[[157 124 138 131 114 120 139 145 127 147 133 136 136 155]
 [157 124 139 131 114 119 139 145 127 147 133 136 136 156]
 [103 136 121 128 145 140 120 115 133 113 127 124 124 105]
 [157 124 139 131 114 120 139 145 127 147 133 136 136 155]
 [103 136 121 128 146 140 120 115 133 113 127 124 124 104]
 [102 136 121 128 146 141 120 114 133 113 127 124 124 104]
 [157 124 139 131 114 119 139 145 127 147 133 136 136 156]
 [157 124 139 131 114 119 140 146 127 147 133 136 136 156]
 [157 124 139 132 114 119 140 146 127 147 133 136 136 156]
 [103 136 121 128 146 140 120 114 133 113 127 124 124 104]
 [102 136 121 128 146 141 120 114 133 113 127 124 124 104]] >> 157

[[129 132 130 130 128 132 126 131 125 125 119]
 [131 128 133 133 125 135 130 128 125 122 119]
 [131 128 130 124 125 124 132 138 128 127 126]
 [133 130 126 130 131 132 126 131 130 122 123]
 [133 127 120 117 105 124 141 123 123 134 126]
 [131 134 130 133 131 130 130 131 130 125 121]
 [128 119 153 135 112 136 134 123 130 122 133]
 [130 134 130 135 128 132 128 133 128 120 123]
 [130 136 133 124 125 132 126 128 108 142 124]
 [133 134 130 128 131 130 132 131 125 125 119]] >> 131

[[128 145 107 135 127 149 129]
 [128 126 130 110 146 104 105]
 [107 130 123 127 138 144 150]
 [120 145 149 112 116 128 133]
 [140 149 126 145 107 127 136]
 [109 148 104 135 131 125 108]
 [143 124 137 128 109 135 133]
 [112 129 109 151 121 112 114]
 [107 132 126 121 121 124 132]
 [143 134 120 127 132 145 134]
 [137 149 136 122 107 117 152]] >> 128

[[134 133 123 133 121 116 139 108 120 136 121 122 125]
 [133 130 125 133 120 116 139 106 119 137 123 122 125]
 [133 127 125 133 120 114 138 106 118 137 122 122 125]
 [130 128 133 133 119 112 130 107 111 133 131 122 123]
 [130 116 132 134 120 113 130 107 112 133 130 122 123]
 [133 126 124 133 121 115 137 109 120 137 121 122 125]
 [134 128 124 133 120 114 138 110 120 137 121 122 125]
 [130 127 132 134 120 111 130 106 112 133 130 122 123]
 [130 131 133 134 119 112 130 107 111 133 131 122 123]] >> 133

[[129 134 127 100 116 129]
 [144 130 117 136 127 128]
 [137 129 124 131 134 131]
 [136 141 127 127 119 133]
 [117 128 112 128 139 132]
 [116 132 141 129 130 130]
 [126 126 137 135 120 128]
 [127 130 125 132 140 119]
 [128 127 124 126 130 135]
 [124 126 119 135 132 126]
 [121 130 122 125 125 128]] >> 144
---
[[136 131 120 140]
 [152 128 144 141]
 [112 151 122 124]] -> 152

[[120 142 142 121 121 143 121]
 [156 103 104 154 153 102 155]] -> 120

[[122 103 130 118]
 [124 105 131 124]] -> 122

[[107 149 111 107 142]
 [155 105 151 151 110]] -> 107

[[124 143 125 129 143]
 [125 151 125 129 138]
 [134 133 152 124 129]] -> 125

[[117 104 151 106 153]
 [126 136 128 142 126]
 [131 147 139 147 144]] -> 126

[[137 129 139 116 128 124]
 [113 108 144 129 104 146]
 [116 114 130 132 114 136]] -> 113
---
150,107,104,146 result: 107

135,122,141,118,137
143,114,115,122,150
result: 122

115,108,149,144,114,152 result: 108

150,147,113,109
150,148,112,106
result: 147

134,143,104,125,119 result: 143

106,146,111,109,145,139
153,110,147,150,112,115
108,148,111,108,141,140
result: 146

131,124,122,106,124,115 result: 124

112,126,116,135,150,146 result: 126
---
[132 129 103 122 106]
103

[[151  99 133 108 113 116]
 [143 135 128 111 147 115]]
128

[132 129 130 118 129 106]
130

[115 121 127 137 105]
127

[109 102 149 108 105 146 144]
149

[128 153 127 155]
127

[106 153 152 106 109]
152

[140 136 131 150]
131

[[128 128 150 151 150 151 151]
 [128 146 151 151 151 151 151]]
151
---
[[121 147 136 130 139]
 [135 138 132 138 122]
 [133 133 112 151 142]] out 139

[[132 130 138 121]
 [131 130 138 119]
 [131 130 155 134]] out 121

[[107 108 152 108 152 154 153]
 [143 142 122 142 122 121 121]
 [104 105 155 104 155 158 156]] out 153

[[142 104 109 144]
 [111 154 148 110]
 [142 106 108 143]] out 144

[[116 102 130 121 143]
 [124 143 137 148 140]
 [124 146 136 135 131]] out 143

[[130 102 122 121 144]
 [147 127 130 153 125]
 [109 122 127 108 132]] out 144

[[114 150 147 115 109 144 144]
 [141 106 110 142 146 111 112]
 [115 150 146 113 107 144 144]] out 144

[[150 142 131 126]
 [138 124 128 127]
 [134 133 128 138]] out 126

[[146 157 101 104 142]
 [158 144 102 101 153]
 [123 116 143 156 108]] out 142
---
(119, 136, 121, 122, 116, 130, 100) Answer: 119, 100
((138, 146, 142, 108, 112, 151, 113), (116, 106, 111, 153, 148, 99, 146), (119, 111, 114, 149, 144, 104, 143)) Answer: 138, 143
(138, 139, 127, 151, 111) Answer: 138, 111
(104, 117, 146, 128) Answer: 104, 128
(116, 149, 154, 127) Answer: 116, 127
((142, 153, 129, 130, 150), (142, 154, 129, 130, 150), (117, 106, 131, 130, 109)) Answer: 142, 109
(134, 138, 117, 105, 121) Answer: 134, 121
((112, 150, 150, 149), (125, 132, 132, 132)) Answer: 112, 132
((99, 100, 101, 156, 155, 157), (128, 128, 128, 128, 128, 128)) Answer: 99, 128
---
[143 121 142 158 116 149 104] → 158, 158

[107 124 133 158 135 126 124] → 158, 158

[103 120 133 104 121 149 138] → 104, 149

[147 152 108 148 149 109 112] → 148, 152

[[139 123 153 130 142 127 119]
 [111 130 114 124 128 131 140]
 [128 122 128 141 149 126 119]] → 124, 153

[112 104 143 112 110 144 140] → 112, 144

[156 157 109 149 132 102 126] → 149, 157

[107 151 116 119 156] → 116, 156
---
121	128	125	118
118	135	131	146
100	141	135	144
-> 144

138	111	114	113	118	111	110
154	138	134	133	130	129	128
131	128	131	129	130	125	127
-> 127

139	120	134	125	130	142
138	121	133	125	131	143
119	105	126	138	115	149
-> 149

128	136	127	124
128	118	120	152
134	127	128	130
-> 130

148	109	105	107	146
135	122	124	122	133
119	133	138	137	125
-> 125

143	121	131	150
133	119	137	124
121	132	117	121
-> 121

120	129	127	125	142
117	127	127	123	149
119	131	130	125	144
-> 144

147	104	124	148	139	136
147	104	124	148	139	136
107	152	132	106	117	120
-> 120

112	108	139	130	124	128	120
126	125	138	129	140	125	153
122	121	125	128	116	131	103
-> 103

132	133	122	135	125	124	119
144	127	129	130	127	129	135
150	128	129	122	130	121	140
-> 140
---
[114 151 128 109 102 111] | 114
[140 151 100 123 152 141 138] | 140
[104 150 102 110 112] | 104
[145 106 150 108 111 110 145] | 145
[114 149 153 144 112] | 114
[108 152 132 107] | 108
[121 136 133 157] | 121
[117 106 154 133 105 115] | 117
[ 99 152 114 129 142] | 99
---
[152 152 135 139 134] ⇒ 152, 134

[145 131 125 130 100] ⇒ 145, 100

[[140 107 149 134 136]
 [102 142 117 124 137]] ⇒ 140, 137

[107 113 148 145] ⇒ 107, 145

[118 149 153 158 139 135 131] ⇒ 118, 131

[[131 127 157 130]
 [139 136 134 104]] ⇒ 131, 104

[[ 98 126 121 116]
 [113 138 120 106]] ⇒ 98, 106
---
[133 148 107 143 146 114 144] yields 143

[134 139 109 124 154 129 123] yields 129

[142 129 158 125 123 107 143] yields 129

[140 131 122 129 104] yields 129

[130 116 121 132 124 103 139] yields 124

[121 134  99 124 157 135 115] yields 124

[[120 131 130 128 131]
 [147 126 151 125 126]
 [117 134 109 131 134]] yields 130

[125 153 126 138  99 120 128] yields 126

[105 157 121 104 116] yields 116
---
[[129 132 136 137]
 [112 104 108 117]
 [126 123 122 123]]
132

[[144 129 127 131 128 141 128]
 [135 148 129 128 141 128 145]
 [128 137 127 140 151 136 128]]
128

[[126 123 129 128 126]
 [117 135 127 107 119]
 [150 128 147 135 119]]
129

[[134 113 125 112]
 [102 138 148 116]
 [139 129 123 137]]
113

[[151 150 105 106 105]
 [109 109 148 147 148]
 [120 120 136 136 136]]
105

[[126 119 141 141 147 151]
 [145 134 106 146 144 122]
 [145 123 134 120 132 132]]
141
